128 stands for zero in the data rows.
Some points:
tensor([127, 114, 103, 154, 115, 126, 110, 130, 152, 166, 072, 118, 105, 179,
        121, 105, 144, 125, 163, 096, 139, 156, 150, 137, 120, 095, 126, 150,
        193, 156, 163, 147])
tensor([089, 156, 134, 069, 152, 140, 090, 177, 098, 151, 173, 169, 167, 152,
        130, 141, 104, 132, 175, 126, 122, 163, 140, 115, 082, 131, 147, 132,
        120, 146, 145, 090])
tensor([158, 101, 107, 147, 142, 100, 096, 130, 116, 086, 121, 158, 135, 146,
        148, 162, 146, 163, 109, 114, 134, 159, 092, 162, 106, 119, 125, 133,
        112, 136, 107, 137])
tensor([140, 140, 167, 153, 140, 122, 131, 171, 092, 119, 107, 127, 071, 136,
        097, 154, 093, 131, 134, 128, 154, 119, 127, 083, 139, 154, 112, 136,
        119, 181, 100, 145])
tensor([175, 118, 108, 149, 141, 151, 159, 163, 144, 161, 152, 136, 135, 129,
        089, 135, 152, 101, 123, 147, 133, 153, 070, 127, 114, 142, 093, 109,
        174, 111, 137, 147])
tensor([133, 110, 111, 109, 097, 125, 085, 110, 120, 143, 116, 106, 120, 120,
        190, 131, 143, 110, 166, 146, 131, 127, 121, 118, 152, 170, 100, 135,
        138, 128, 094, 134])
tensor([112, 133, 122, 143, 106, 141, 123, 090, 123, 174, 110, 144, 153, 142,
        108, 111, 099, 143, 113, 082, 102, 112, 069, 104, 095, 134, 117, 108,
        108, 132, 101, 108])
tensor([133, 121, 132, 150, 116, 147, 136, 089, 129, 119, 128, 137, 083, 142,
        110, 176, 151, 103, 114, 147, 083, 108, 159, 156, 081, 139, 166, 154,
        123, 135, 146, 094])
tensor([142, 124, 113, 111, 121, 184, 123, 132, 117, 074, 151, 147, 151, 100,
        124, 099, 156, 115, 139, 144, 130, 123, 109, 122, 141, 102, 174, 170,
        121, 140, 089, 159])
tensor([116, 114, 118, 125, 061, 126, 134, 130, 149, 115, 167, 102, 140, 140,
        097, 144, 111, 107, 143, 108, 116, 135, 104, 133, 161, 166, 155, 139,
        093, 126, 139, 144])
tensor([109, 100, 113, 166, 147, 184, 096, 109, 115, 098, 148, 120, 130, 149,
        127, 079, 142, 138, 109, 126, 156, 099, 160, 133, 116, 144, 115, 124,
        133, 120, 172, 135])
tensor([106, 155, 112, 140, 125, 088, 135, 146, 121, 175, 112, 087, 129, 123,
        146, 084, 166, 121, 126, 132, 090, 117, 112, 132, 137, 112, 166, 132,
        103, 134, 152, 149])
tensor([136, 111, 137, 148, 116, 083, 117, 113, 150, 124, 144, 092, 187, 086,
        150, 141, 123, 156, 107, 124, 168, 133, 156, 104, 089, 129, 103, 105,
        121, 127, 157, 128])
tensor([105, 133, 087, 158, 125, 125, 192, 156, 121, 140, 159, 126, 133, 130,
        122, 139, 129, 159, 098, 135, 110, 124, 147, 116, 125, 089, 129, 108,
        104, 121, 084, 152])
tensor([121, 113, 144, 134, 160, 111, 172, 110, 094, 100, 126, 080, 137, 141,
        142, 160, 161, 133, 150, 093, 155, 157, 113, 129, 115, 114, 108, 186,
        121, 124, 127, 099])
tensor([108, 112, 134, 145, 112, 151, 153, 139, 111, 124, 114, 158, 102, 081,
        149, 119, 116, 196, 143, 167, 129, 099, 117, 140, 138, 106, 111, 152,
        131, 099, 179, 111])
tensor([135, 119, 128, 117, 146, 098, 143, 143, 126, 097, 127, 089, 107, 126,
        096, 091, 086, 168, 156, 116, 117, 170, 139, 155, 139, 148, 144, 117,
        164, 058, 110, 104])
tensor([120, 146, 122, 107, 121, 179, 133, 123, 110, 131, 132, 087, 102, 106,
        156, 148, 110, 096, 122, 069, 146, 122, 124, 176, 123, 127, 104, 104,
        113, 105, 147, 141])
tensor([105, 144, 128, 098, 104, 107, 151, 112, 123, 084, 133, 134, 110, 095,
        134, 090, 107, 110, 126, 142, 119, 120, 101, 127, 069, 107, 132, 080,
        182, 185, 121, 099])
tensor([156, 148, 138, 157, 111, 130, 100, 135, 118, 104, 077, 168, 144, 081,
        094, 158, 128, 109, 154, 114, 151, 125, 126, 122, 126, 115, 162, 088,
        112, 082, 140, 127])
tensor([119, 105, 132, 109, 162, 154, 141, 131, 106, 136, 106, 103, 114, 152,
        172, 159, 112, 139, 086, 126, 118, 117, 122, 120, 129, 129, 159, 100,
        141, 124, 112, 132])
tensor([169, 127, 202, 120, 134, 161, 127, 119, 174, 153, 150, 132, 133, 119,
        118, 102, 156, 177, 136, 119, 116, 158, 161, 165, 140, 125, 124, 116,
        093, 180, 107, 132])
tensor([167, 140, 109, 097, 127, 118, 127, 079, 140, 180, 131, 121, 116, 108,
        137, 167, 118, 164, 140, 152, 142, 105, 137, 133, 141, 137, 161, 150,
        173, 122, 098, 126])
tensor([127, 068, 159, 131, 146, 106, 113, 146, 138, 155, 159, 143, 124, 129,
        152, 130, 094, 069, 117, 156, 112, 123, 110, 143, 165, 108, 126, 130,
        131, 122, 131, 100])
tensor([106, 171, 140, 134, 124, 136, 129, 181, 138, 124, 120, 099, 128, 148,
        125, 097, 178, 128, 108, 145, 147, 139, 114, 133, 125, 162, 147, 130,
        154, 107, 092, 108])
tensor([132, 142, 080, 145, 109, 149, 120, 164, 106, 150, 102, 130, 146, 095,
        140, 124, 110, 143, 109, 121, 154, 144, 147, 126, 125, 110, 160, 147,
        121, 164, 130, 122])
tensor([111, 157, 105, 141, 138, 123, 169, 163, 189, 104, 133, 160, 148, 133,
        162, 145, 125, 117, 172, 097, 141, 071, 166, 170, 139, 125, 117, 099,
        144, 150, 110, 141])
tensor([118, 136, 119, 112, 147, 147, 106, 124, 191, 125, 146, 133, 056, 096,
        145, 124, 142, 125, 120, 119, 142, 161, 115, 067, 104, 119, 098, 136,
        108, 103, 120, 129])
tensor([155, 098, 166, 100, 075, 135, 169, 156, 113, 134, 106, 137, 147, 136,
        129, 106, 129, 117, 132, 133, 118, 102, 132, 104, 100, 171, 092, 151,
        114, 138, 132, 109])
tensor([115, 168, 121, 169, 140, 115, 085, 090, 108, 122, 165, 133, 116, 099,
        126, 119, 138, 127, 129, 105, 106, 096, 131, 130, 170, 144, 106, 145,
        146, 150, 101, 093])
tensor([092, 123, 160, 165, 165, 116, 102, 130, 143, 124, 096, 146, 145, 130,
        141, 129, 125, 106, 128, 141, 091, 108, 157, 126, 087, 148, 122, 140,
        129, 084, 098, 171])
tensor([151, 150, 143, 117, 140, 137, 130, 116, 176, 097, 097, 112, 163, 158,
        153, 154, 128, 125, 074, 140, 123, 135, 123, 096, 150, 128, 163, 127,
        152, 133, 147, 110])
tensor([123, 164, 150, 149, 145, 109, 152, 150, 137, 162, 134, 137, 122, 081,
        135, 130, 136, 091, 098, 121, 139, 168, 119, 167, 126, 138, 145, 162,
        125, 127, 165, 131])
tensor([187, 166, 083, 101, 135, 109, 139, 106, 110, 124, 146, 126, 119, 154,
        126, 133, 139, 111, 143, 163, 106, 122, 167, 121, 102, 093, 095, 136,
        105, 100, 132, 122])
tensor([167, 132, 105, 139, 163, 132, 141, 121, 105, 128, 123, 170, 130, 151,
        163, 108, 142, 135, 114, 102, 102, 143, 125, 110, 181, 150, 124, 095,
        120, 121, 155, 083])
tensor([145, 116, 139, 110, 130, 115, 117, 128, 146, 100, 123, 134, 106, 136,
        138, 121, 096, 146, 136, 071, 072, 131, 112, 126, 117, 112, 139, 147,
        129, 122, 148, 165])
tensor([103, 097, 090, 096, 117, 122, 129, 140, 128, 133, 134, 138, 108, 127,
        110, 131, 116, 120, 080, 124, 134, 146, 189, 105, 147, 136, 145, 109,
        107, 143, 128, 143])
tensor([112, 151, 146, 145, 080, 136, 134, 122, 140, 134, 142, 155, 147, 165,
        125, 119, 079, 122, 104, 124, 157, 129, 133, 115, 149, 090, 105, 188,
        135, 102, 104, 111])
tensor([127, 164, 134, 119, 120, 112, 098, 153, 129, 100, 137, 121, 124, 138,
        146, 151, 132, 168, 127, 161, 107, 102, 100, 125, 147, 122, 106, 126,
        117, 132, 174, 180])
tensor([072, 127, 106, 079, 150, 097, 154, 090, 158, 112, 086, 159, 131, 141,
        076, 118, 134, 125, 131, 149, 162, 123, 095, 140, 154, 148, 109, 140,
        099, 154, 142, 118])
tensor([118, 085, 116, 144, 140, 126, 165, 103, 116, 144, 159, 167, 142, 113,
        146, 113, 133, 128, 169, 131, 148, 132, 125, 108, 113, 156, 170, 124,
        131, 144, 120, 179])
tensor([148, 162, 134, 151, 146, 132, 149, 087, 124, 118, 141, 105, 136, 143,
        122, 134, 104, 123, 145, 146, 121, 133, 153, 087, 134, 169, 144, 126,
        137, 121, 164, 140])
tensor([124, 123, 189, 094, 133, 115, 129, 101, 082, 135, 132, 123, 141, 127,
        102, 114, 148, 087, 126, 109, 132, 128, 141, 105, 171, 069, 112, 110,
        154, 132, 122, 161])
tensor([142, 088, 103, 099, 159, 119, 103, 166, 139, 133, 128, 090, 154, 096,
        067, 146, 146, 133, 114, 100, 100, 074, 132, 118, 128, 125, 108, 154,
        160, 124, 134, 103])
tensor([138, 099, 151, 152, 080, 081, 099, 137, 121, 123, 163, 125, 092, 168,
        123, 117, 138, 112, 127, 141, 152, 131, 127, 138, 142, 111, 130, 096,
        127, 141, 125, 096])
tensor([089, 132, 148, 100, 095, 134, 121, 113, 111, 138, 132, 162, 124, 137,
        123, 171, 190, 159, 115, 122, 136, 133, 136, 139, 131, 138, 118, 094,
        153, 082, 136, 142])
tensor([114, 128, 139, 138, 154, 160, 110, 114, 129, 145, 144, 088, 139, 159,
        091, 142, 091, 130, 144, 177, 144, 127, 087, 153, 128, 107, 117, 107,
        118, 149, 126, 133])
tensor([156, 124, 136, 112, 157, 113, 119, 132, 141, 140, 106, 122, 116, 134,
        135, 095, 133, 128, 146, 132, 180, 071, 126, 133, 110, 117, 170, 117,
        072, 097, 124, 115])
tensor([146, 138, 119, 109, 121, 113, 116, 114, 094, 126, 107, 139, 145, 119,
        115, 098, 087, 114, 089, 155, 126, 155, 139, 186, 122, 160, 094, 139,
        122, 137, 107, 162])
tensor([101, 109, 117, 147, 111, 159, 133, 119, 139, 115, 082, 105, 150, 103,
        130, 137, 132, 113, 169, 162, 086, 171, 144, 120, 152, 109, 103, 096,
        098, 146, 105, 095])
Along one direction, these points spread out more than along any other. Take the direction at right angles to it along which they spread out most. Then take the direction at right angles to both along which they spread out most. Go by this last direction. For each point below, how far along it does it lie, from 0 to 99? 50 is the average, and the first point above lies past it. One standard deviation of the points above along it is 16.
tensor([151, 150, 143, 117, 140, 137, 130, 116, 176, 097, 097, 112, 163, 158,
        153, 154, 128, 125, 074, 140, 123, 135, 123, 096, 150, 128, 163, 127,
        152, 133, 147, 110]) 50
tensor([132, 142, 080, 145, 109, 149, 120, 164, 106, 150, 102, 130, 146, 095,
        140, 124, 110, 143, 109, 121, 154, 144, 147, 126, 125, 110, 160, 147,
        121, 164, 130, 122]) 70
tensor([121, 113, 144, 134, 160, 111, 172, 110, 094, 100, 126, 080, 137, 141,
        142, 160, 161, 133, 150, 093, 155, 157, 113, 129, 115, 114, 108, 186,
        121, 124, 127, 099]) 61
tensor([142, 088, 103, 099, 159, 119, 103, 166, 139, 133, 128, 090, 154, 096,
        067, 146, 146, 133, 114, 100, 100, 074, 132, 118, 128, 125, 108, 154,
        160, 124, 134, 103]) 67
tensor([133, 110, 111, 109, 097, 125, 085, 110, 120, 143, 116, 106, 120, 120,
        190, 131, 143, 110, 166, 146, 131, 127, 121, 118, 152, 170, 100, 135,
        138, 128, 094, 134]) 24
tensor([127, 164, 134, 119, 120, 112, 098, 153, 129, 100, 137, 121, 124, 138,
        146, 151, 132, 168, 127, 161, 107, 102, 100, 125, 147, 122, 106, 126,
        117, 132, 174, 180]) 39
tensor([158, 101, 107, 147, 142, 100, 096, 130, 116, 086, 121, 158, 135, 146,
        148, 162, 146, 163, 109, 114, 134, 159, 092, 162, 106, 119, 125, 133,
        112, 136, 107, 137]) 43
tensor([111, 157, 105, 141, 138, 123, 169, 163, 189, 104, 133, 160, 148, 133,
        162, 145, 125, 117, 172, 097, 141, 071, 166, 170, 139, 125, 117, 099,
        144, 150, 110, 141]) 54
tensor([146, 138, 119, 109, 121, 113, 116, 114, 094, 126, 107, 139, 145, 119,
        115, 098, 087, 114, 089, 155, 126, 155, 139, 186, 122, 160, 094, 139,
        122, 137, 107, 162]) 48
tensor([114, 128, 139, 138, 154, 160, 110, 114, 129, 145, 144, 088, 139, 159,
        091, 142, 091, 130, 144, 177, 144, 127, 087, 153, 128, 107, 117, 107,
        118, 149, 126, 133]) 51
tensor([138, 099, 151, 152, 080, 081, 099, 137, 121, 123, 163, 125, 092, 168,
        123, 117, 138, 112, 127, 141, 152, 131, 127, 138, 142, 111, 130, 096,
        127, 141, 125, 096]) 44
tensor([175, 118, 108, 149, 141, 151, 159, 163, 144, 161, 152, 136, 135, 129,
        089, 135, 152, 101, 123, 147, 133, 153, 070, 127, 114, 142, 093, 109,
        174, 111, 137, 147]) 91
tensor([116, 114, 118, 125, 061, 126, 134, 130, 149, 115, 167, 102, 140, 140,
        097, 144, 111, 107, 143, 108, 116, 135, 104, 133, 161, 166, 155, 139,
        093, 126, 139, 144]) 51
